In the rows, 128 means zero.
First come named turns, each shown by rows before and after it. For each pair of rows after them, which turns, in which order, take the first row to the second? The first pair is done for you.
turn Q696:
[155 162 137 137 146 118 144 158 144] |-> [161 155 122 139 131 124 149 160 148]
[120 136 147 144 161 138 100 142 105] |-> [138 135 142 156 144 151 111 150 101]
[115 125 117 140 105 112 136 130 152] |-> [105 127 124 133 118 105 129 126 152]
turn Q596:
[131  98 129 127 130 126  97 127 141] |-> [132  99 121 138 115 122 109 129 152]
[124 112 139 174 124 109 134 141 124] |-> [123 131 141 169 117 110 144 148 130]
[105 164 119  73 112 113 138 136 181] |-> [105 158 133  56 137 118 116 130 164]
turn Q76:
[141 147 128 149 137 108 147 107 153] |-> [158 119 101 137 124 129 140 104 148]
[ 99 110 132 155 177  88 104  97 153] |-> [140 142 128 203 120 111 160 127 160]
[147 128 129 118 132 160 121 129 116] |-> [127 138 146 115 151 141 113 122 117]
[123 108  82  85 110 137 124 125 149] |-> [ 85 148 128  96 143  98 124 122 156]
turn Q857:
[153 132 124 140 107 121 127 150 133] |-> [132 148 126 130 112 109 129 150 145]
[106 130 186 174 157  83 104 111 144] |-> [108 114 184 159 169  90  89 104 135]
[134 114  95 147  98 117 128 145 134] |-> [116 132  99 140 103 105 131 147 146]
Now pairs of rows:
Between the rows of a pair lie two turns.
[171 178 170 129 141 160 150 150  79] |-> [140 151 170  92 185 145 107 127  74]
Q76 Q76
[107  98  99 107 130 141 128 124 111] |-> [ 94 112 131 116 156 122 120 120 103]
Q76 Q857
[132 102  85 130 146  96 111 103 136] |-> [129 152 127 164 147  79 137 117 137]
Q76 Q696
[112 108  95 140 111 103 133 124 165] |-> [ 99 122  95 100 127 110 125 127 164]
Q596 Q857
[111 144 161 129 123 109 124 128 116] |-> [132 117 116 125  85 133 134 133 126]
Q76 Q696
[113 162 150 101 141 139 128 141 117] |-> [132 147 117 103 105 158 142 147 124]
Q76 Q696
[172 156 158 120 140 119 168 112 142] |-> [176 110 114  89 133 138 146 101 144]
Q76 Q696
[146 148 124  92 133 149  96 109 108] |-> [141 147 143 109 146 135  91 103 103]
Q857 Q76
[152 111 179 153 158 145 100 142  87] |-> [158  91 148 197 119 131 123 142 111]
Q596 Q596
[150 157 140 113 112 150 152 157 115] |-> [145 138 144  92 139 154 122 146  99]
Q596 Q76
[151  81 136 111 149 145 119 120 130] |-> [150  86 144 113 156 144 118 119 126]
Q696 Q696
[137 130 148  90 159 156 112 127  92] |-> [170 110 121 122 117 172 133 134  95]
Q857 Q696
[139 151 140 105 116 136 153 150 129] |-> [141 110 122  85 130 143 124 133 120]
Q76 Q596
[139 168 143 137 122 139 153 150 120] |-> [132 107  98  93 133 148 114 128 122]
Q696 Q76
[154  89  87 103 111 124 140 114 122] |-> [158  82  93 119 113 117 140 111 118]
Q696 Q857
[111 133 101  88 134 143 127 111 129] |-> [116 152 139  97 154 142 126 114 110]
Q696 Q696
[ 91 125 150 124 159  92 107 109 140] |-> [165 136 143 165  97 146 152 139 118]
Q696 Q76
[ 89 141 141 102 162 104 124 123 136] |-> [123 150 110 133 100 128 170 145 151]
Q76 Q696
[129  83 106 126 152 117  99 111 127] |-> [131 147 158 171 145 101 138 132 127]
Q696 Q76
[158 127 145 129 122 172 120 163 120] |-> [153 144 149 146 114 160 134 168 131]
Q596 Q857
[131 154 136 162 110 126 152 165 108] |-> [136 134  95 119  96 150 146 166 115]
Q857 Q76
[148 179 174 119 141 159 125 142  92] |-> [156 108 160 148 154 148  91 112  77]
Q596 Q596
[147 136 145  98 155 155 123 129 106] |-> [166 117 140 128 143 158 128 128 101]
Q857 Q596
[105 145 165 150 161  87 112 113 121] |-> [113 117 155 153 162  90  98 104 115]
Q596 Q857
[107 128 100  97 121 117 124 138 149] |-> [142  98  94 120 109 138 121 137 129]
Q857 Q857
[121  89 139 103 168 117  89 108 111] |-> [114 125 161 175 142  80 133 118 135]
Q596 Q76
[ 93 124 123 116 151 106 103 117 144] |-> [145 153 136 160 107 138 148 144 129]
Q696 Q76
[151 184 154 143 107 124 161 156 140] |-> [124 148 145  64 162 129  99 132 124]
Q857 Q857
[130 116 144 130 167 125 111 128 110] |-> [139 107 133 167 143 116 129 129 121]
Q596 Q857
[138 164 104 124 102 136 142 152 125] |-> [120 162 114  89 134 133 113 143 117]
Q857 Q596
[139  85  70 113 103 142 109 129 127] |-> [142 140  82 128  77 146 150 154 141]
Q857 Q596
[144 169 142 155 108 136 152 160 113] |-> [124 180 155 115 141 136 130 156 106]
Q596 Q857
[149 147 165 131 142 154 131 141  96] |-> [150 145 166 155 135 144 138 138 100]
Q596 Q857
[ 95 124  95  82 129 133 114 124 158] |-> [ 91 112 122  94 161 120  94 111 140]
Q696 Q596
[156 151 138 127 132 137 140 145 124] |-> [156 147 125 115 127 143 139 144 128]
Q696 Q596
[137 170  93  71 130 170 112 120 170] |-> [180 142  87 107 108 194 118 123 148]
Q857 Q857
[129 111 120 113 132 142 101 134 117] |-> [136 105 110 131 115 142 113 137 123]
Q857 Q696
[137 139 126 112 108 127 135 131 138] |-> [138 134 130 101 120 134 124 129 129]
Q596 Q857
[104 141 132 154 142  91 108 120 122] |-> [152 127 110 167 102 134 126 136 108]
Q696 Q76
[118 143 128 147 123 113 128 121 154] |-> [114 148 144 132 144 114 115 117 140]
Q857 Q696
[121 118  87 137 119 108 106 101 146] |-> [129 119  88 149 110 111 114 104 144]
Q857 Q857
[116 124 157 136 160  96 117 124 114] |-> [125 106 147 154 149  95 118 121 116]
Q596 Q857
[114 140 128  91 136 121 120 120 138] |-> [140 100 115 110 126 133 110 112 123]
Q857 Q596
[123 106  96  73 137 152 105 124 136] |-> [162  89 116 110 133 169 104 124 105]
Q696 Q857
[125 178 138 124 124 148 156 143 127] |-> [140 166 142 118 132 166 145 142 109]
Q596 Q696
[123 130 149 123 155 116 114 129 114] |-> [127 156 146 129 132 118 142 144 128]
Q76 Q857
[155 152 185 121 164 155 117 139  82] |-> [166 172 176 141 129 160 151 154  96]
Q76 Q857
[151  66 109 161 116 142 123 105 117] |-> [133 151 128 168  89 133 180 136 148]
Q857 Q596
[152 129 150 130 141 140 106 128 101] |-> [163 128 129 149 105 144 129 137 115]
Q857 Q696
[ 90 138 135 113 117 103 111 140 133] |-> [131  94 126 127 112 130  97 136 104]
Q857 Q857
[116 160 132 165 106  86 142 115 147] |-> [107 170 159 136 141  87 121 111 131]
Q857 Q696
[147 119 123 140 116 133 168 137 126] |-> [112 100 112 109 145 112 138 119 137]
Q696 Q76
[116 116  76 135  94 136 143 144 171] |-> [101 108  75 105 115 135 122 137 167]
Q857 Q857
[111 114 120 205 151  74 154  95 145] |-> [120  79  73 183 132  93 145  89 151]
Q76 Q696
[106 123 123  98 125 116 131 132 149] |-> [105 140 151 119 135 105 137 134 142]
Q857 Q76
[ 85 171 124 129 115  98 164 134 175] |-> [119  79 104  83 154 142  90 105 119]
Q857 Q857
[137 175 114 100 123 141 128 140 119] |-> [138 177 133 105 137 137 122 137 108]
Q596 Q76
[126 111 125 171 155 132 113 115 102] |-> [137 111 119 177 142 140 121 120 102]
Q76 Q76
[142 100 100 134 133 141 136 153 116] |-> [130  97 122 140 159 125 121 144 107]
Q76 Q857
[132 114 140  92 157 111 140 125 124] |-> [142 122 158 120 154 106 148 128 116]
Q857 Q76
[148 131 164 114 142 161 107 134  78] |-> [163 109 116 118 100 177 122 139  96]
Q696 Q696
[110  97  96 153 112  81 124 105 156] |-> [ 90 136 111 139 118  73 136 113 166]
Q596 Q696
[122 139 106  60 160 152  84 105 123] |-> [178  85  91 145 120 163  99 101 107]
Q596 Q857
[111 110 103  83 151 151  80 129  82] |-> [ 96 157 157 109 172 125  92 137  77]
Q76 Q857
[117  91  89  87 115 144  97 132 151] |-> [144 108  93 146  76 147 137 147 155]
Q857 Q857
[115 135 107 152 100 105 135 135 155] |-> [117 122  94 141  98 111 129 133 156]
Q696 Q76
[116 113 100 103 132 119 113 112 122] |-> [140 104 118 126 135 130 110 113  98]
Q696 Q857
[ 96 149 128 159 123  89 151 129 156] |-> [104 157 139 167 122  94 155 133 148]
Q696 Q696
[123 130 139 164 117 112 145 128 134] |-> [124 143 134 154 109 120 155 134 140]
Q596 Q696
[148 104 100 125 109 149 127 130 128] |-> [ 98 137 137 124 148 101 120 121 142]
Q696 Q76
[116 176 142 179 119 115 165 141 132] |-> [162 125  89 127  98 182 145 143 108]
Q596 Q76
[133 128 171 113 150 132 118 124 127] |-> [159 116 160 130 126 148 127 130 119]
Q857 Q696
[169 155 129 170 113 148 145 147 126] |-> [158 128  80 109 108 164 125 141 140]
Q857 Q76
[121 139 122 157 100 130 142 152 149] |-> [102 102 110 114 136 129  99 131 141]
Q76 Q696
[156 151 114 143  88 145 168 158 143] |-> [133  80  79  96 122 138 111 125 142]
Q76 Q596
[137 102 115 138 141 116 112 112 113] |-> [122 133 137 150 148 100 123 117 118]
Q76 Q857
[109 132 106  53 129 136 134 142 139] |-> [142 100 121  65 144 158 113 135  99]
Q696 Q857
[130 132 150 112 127 143 138 159 128] |-> [123 125 150 103 139 139 127 153 126]
Q76 Q76
[129 155 111 131  92 108 154 145 152] |-> [139 105  82 109  97 126 126 132 138]
Q76 Q857
[142 121 145 130 141 142 121 142 105] |-> [148 121 137 136 130 145 128 147 108]
Q76 Q696
[ 96 167 164 114 151 123 129 134 132] |-> [133 170 166 138 129 147 149 146 117]
Q857 Q76
[127 110 162 122 160 129  77 115 108] |-> [165  95 143 163 118 150 103 123 106]
Q857 Q696
[132 149 132  69 136 156 113 138 107] |-> [147 168 134  90 115 161 137 149 112]
Q76 Q76
[117 148 137 151 110 105 163 141 151] |-> [100 157 158 119 144 102 141 136 140]
Q857 Q696
[135 175 132 142 116 134 168 144 135] |-> [137 157 103 101 110 154 157 143 138]
Q857 Q76
[156 128 112 143 103 159 121 124 145] |-> [148 104 121 144 129 149  95 108 132]
Q76 Q857
